The same turns and mirrors carry the whole set onto itself and the rows of a family onto each other. Which other rows belong to the same family as each row named below? List them in the order they appear above.
These 15 rows form 3 families of 5 rows each.
siki: [ 11   2 -28 -25  -7 -32  -1 -18 -10 -20 -25  -7  26  46  -1 -51  -1   5
 -57   4  36]
masu: [-45 -19  -5   6 -24 -54   7  14 -33   8  16  -5 -32 -31  25   7  20  13
   2 -33  -6]
vegi: [ 38  20  -7   0   5 -40   2 -36 -13 -43  -5 -14   9  37   5 -39   6  20
 -31   4  23]
geton: [-13  35  15  -7  30  14  20 -17 -10 -18 -27 -27  28   7   2 -17  14 -35
 -20  32  17]
tumo: [-41   2   2 -24 -24   9  -7  35 -26   6 -38 -25  19  -4  30  31  38 -37
 -17   3   4]
zubig: [-10 -14  12 -19 -22 -19 -18  37 -40  22 -17   7  22  14  32  20  61 -38
 -11   0   8]
mer: [-50 -22  -5 -24 -35 -48  -2  35 -11  28  12 -26  -6 -26  29   0  13   8
 -22 -38  13]
fefa: [ -4  19 -21  -7   3 -46   8   3 -22 -42  45 -14  -8  12  39 -26  -1  51
   4 -24   1]
fesi: [ -4  36 -33  -6   6 -19   1 -45 -24 -48 -18 -21  23  26  20 -32 -11  29
 -31  21  14]
Budot: [-21  15  -5 -23  13  30 -10 -21 -14 -10 -38 -23  11  -1 -14   6  -7 -14
 -16  35  15]
fedur: [-10  -6  21 -10  26  28  14   0 -19  20  -7 -11  25  21  -4 -15 -10 -47
 -22  18  18]
tib: [ -3  -2 -24  -2   8 -39  -4  38 -17 -29  41 -29  26  53  40 -23 -10  24
 -20 -24 -10]
potip: [-57 -20  -2   0   0 -67  16  17 -25  19  29 -29   0  -2  25 -18  35  -6
 -32 -39  21]
kesa: [-43  -7  15 -27 -38  -7 -15  20 -21  12 -24   7  11 -27  13  22  27 -19
   6  21  -6]
Gok: [  9  -5  -2   8 -11 -58  -5  15 -17  -8  46 -11   7  15  37 -22 -25  38
 -16 -35 -11]

The rest of the family of geton: vegi, tumo, mer, Gok
The rest of the family of Budot: masu, fefa, fesi, kesa
The rest of the family of siki: zubig, fedur, tib, potip

